[[-0.05, +2.71, +0.08, +0.87, +5.15], [+1.04, +1.33, +1.40, -0.18, +1.22], [+2.28, +1.24, -1.15, -0.81, +3.47]] yields +1.22
[-1.80, -0.77, +1.29, -3.02, -4.97] yields -1.80
[-2.94, -0.80, -2.25, -1.26, -0.26, +4.70, +2.73] yields -0.80
[-0.56, -2.76, +1.75, -0.94, -5.42, -3.86, -1.62] yields -1.62
[+1.93, -3.60, -0.08, +2.39, -4.69] yields -0.08
[-0.10, -1.84, -0.01, -4.74, -3.03] yields -1.84
[-4.72, +1.49, -2.23, -0.22, -2.13, -3.17, -2.77] yields -2.23
---
[[+0.94 -0.68 +0.13 -1.44 +0.58 +0.53 +1.36 +2.30 -2.32 +1.31 -0.60 -0.95
  -2.41 -1.37 +2.67]
 [+0.97 -2.65 +1.76 -0.37 -0.61 +0.88 -0.68 -0.56 +0.02 -0.72 +0.18 -4.01
  +0.79 -1.02 -0.86]
 [-0.82 +0.12 +1.07 -0.13 -0.07 -0.59 -0.43 -0.09 +0.21 +0.12 +0.39 -0.44
  -0.20 +0.03 +0.03]
 [-1.40 -1.14 +1.93 +2.94 -0.01 +0.15 -1.82 -1.27 +2.64 +0.12 -2.99 +1.07
  -1.17 -1.57 -2.22]
 [+2.17 -1.52 +1.90 -0.46 -1.94 +1.03 -1.24 +2.65 -0.39 +1.33 -1.16 -2.79
  -0.38 -2.08 -1.04]
 [-1.40 -1.10 +1.85 +2.80 +0.01 +0.19 -1.79 -1.22 +2.59 +0.15 -3.03 +1.07
  -1.17 -1.66 -2.16]
 [+1.02 -2.93 +1.95 -0.25 -0.46 +0.89 -0.64 -0.73 +0.01 -0.84 +0.14 -4.04
  +0.66 -1.06 -0.80]
 [-0.80 +0.26 +1.06 -0.17 -0.18 -0.62 -0.35 -0.15 +0.23 -0.02 +0.38 -0.41
  -0.21 -0.01 +0.12]
 [-0.66 +0.75 +0.49 -0.09 -0.19 -0.69 +0.04 -0.66 -0.59 -0.67 -0.07 +0.66
  -0.80 -0.27 -0.17]]
+2.67

[[-1.75 -3.03 -1.42 -1.11 +2.66 -1.54 -1.80 -0.86 +3.56 +0.92]
 [-1.31 -2.13 -2.37 +0.56 -2.25 +0.58 +0.09 -0.48 +1.76 +4.25]
 [-2.24 +1.77 -1.08 -0.96 -0.68 +0.19 -0.63 +1.00 +2.31 +3.07]
 [-0.83 +0.85 +1.07 -2.09 +5.09 -2.41 -2.02 -0.39 +1.10 -3.87]
 [-1.06 -0.59 -0.41 -1.53 +1.55 -0.62 +0.57 -0.05 -0.41 +0.96]
 [+0.66 +3.15 +1.62 -0.78 +2.97 -1.44 -0.94 +0.37 -1.58 -4.69]
 [-0.12 -4.55 -1.45 -1.43 +2.33 -1.17 +0.34 -0.16 +0.26 +1.24]
 [+0.77 +4.16 -0.39 +2.67 -4.93 +1.73 +0.69 +0.39 -2.14 +0.69]
 [-1.93 -3.18 -0.67 -3.01 +5.48 -2.62 -2.13 -0.43 +3.60 -0.45]
 [+1.79 -1.61 +0.07 +0.31 +1.43 -0.96 +0.40 -0.65 -2.60 -2.71]
 [+0.62 +3.46 +0.97 +1.20 +0.42 -0.55 -1.10 -0.38 -1.06 -3.73]]
+0.92

[[-1.97 -0.11 +0.38 -0.35 +0.05 +0.17 +0.90 +0.88 +0.40 +0.41 +0.64 -1.04
  -0.01 -2.06 +0.90 +0.52]
 [-2.66 -1.69 +0.26 +0.14 -1.88 +1.91 -0.94 -0.60 +1.40 +1.75 +0.98 -1.85
  -1.30 -0.08 -0.36 -0.98]
 [-3.93 -1.94 +0.62 -0.03 -1.26 +1.89 +0.48 +0.98 +0.29 +0.59 +1.17 -1.95
  -1.17 -1.77 +0.03 -0.14]
 [-4.21 -1.94 +0.69 -0.17 -1.73 +1.96 +0.42 +0.85 +0.43 +0.80 +1.12 -2.02
  -1.16 -2.06 +0.32 -0.25]
 [-1.82 -0.07 +0.29 -0.35 +0.05 +0.17 +0.91 +0.90 +0.29 +0.41 +0.64 -0.91
  +0.02 -2.06 +0.84 +0.50]
 [-2.78 -1.91 +0.26 +0.23 -1.88 +1.99 -0.94 -0.60 +1.46 +1.87 +1.02 -2.00
  -1.30 +0.06 -0.36 -0.98]]
+0.52

[[-0.13 +1.16 -0.65 +0.62 -0.09 +2.09 -3.12 +0.10 +0.83 -4.32 -4.01 -3.63]
 [-0.16 +0.41 +2.04 +2.32 +3.13 -2.16 -0.06 +2.83 +5.02 -2.53 +0.63 +1.84]
 [-1.77 -0.88 -1.40 -1.60 -2.78 -1.10 +0.30 +2.84 +0.23 -2.57 -1.05 +4.66]
 [-1.61 -0.64 -1.39 -0.55 +0.21 -2.68 +0.05 -1.86 +0.85 +2.24 +2.65 +0.25]
 [-1.17 -1.91 -3.16 +0.02 -0.17 -1.41 +0.44 +1.81 +1.38 -4.42 +1.39
  +2.10]]
-3.63

[[-1.22 +0.68 +4.93 +1.45 +1.52 -0.53 +0.29 +0.28 -0.76 -0.56 -3.04 +4.52
  -2.28 -4.27]
 [+1.29 +0.30 -0.53 +1.50 +0.13 +0.32 -1.61 -1.58 -0.17 +1.24 +0.70 -0.53
  +2.09 +2.08]
 [-1.61 -2.40 -3.85 +0.00 +0.80 -2.31 +1.42 +3.49 +0.27 -2.45 +1.42 -2.67
  +2.34 +2.69]
 [-4.19 +2.64 -0.08 +2.12 -0.91 +0.67 +4.26 -3.12 +1.47 +1.96 -0.72 -0.24
  -2.26 -0.52]
 [-1.06 +0.03 -2.00 -1.10 -1.39 -0.83 +2.01 +0.30 +0.85 +0.52 +4.16 -0.91
  +2.28 +1.61]
 [+1.99 -0.52 +0.42 +1.36 +0.76 +1.15 -1.85 +0.87 +1.61 -0.21 -0.47 +0.00
  +0.41 +0.49]
 [-0.61 -2.02 +3.42 -2.19 +1.97 -3.30 -1.01 +1.25 -4.12 -1.00 -0.72 +2.63
  -0.52 -1.75]
 [-0.80 +2.43 -0.70 -0.69 -3.99 +1.43 +0.78 -3.16 +2.68 +2.72 +1.59 -0.50
  +1.25 +0.10]
 [+4.04 +1.36 +1.45 -1.01 -1.57 +3.00 -3.15 -3.89 +2.10 +2.14 -1.68 +1.50
  -1.68 -1.66]]
-4.27
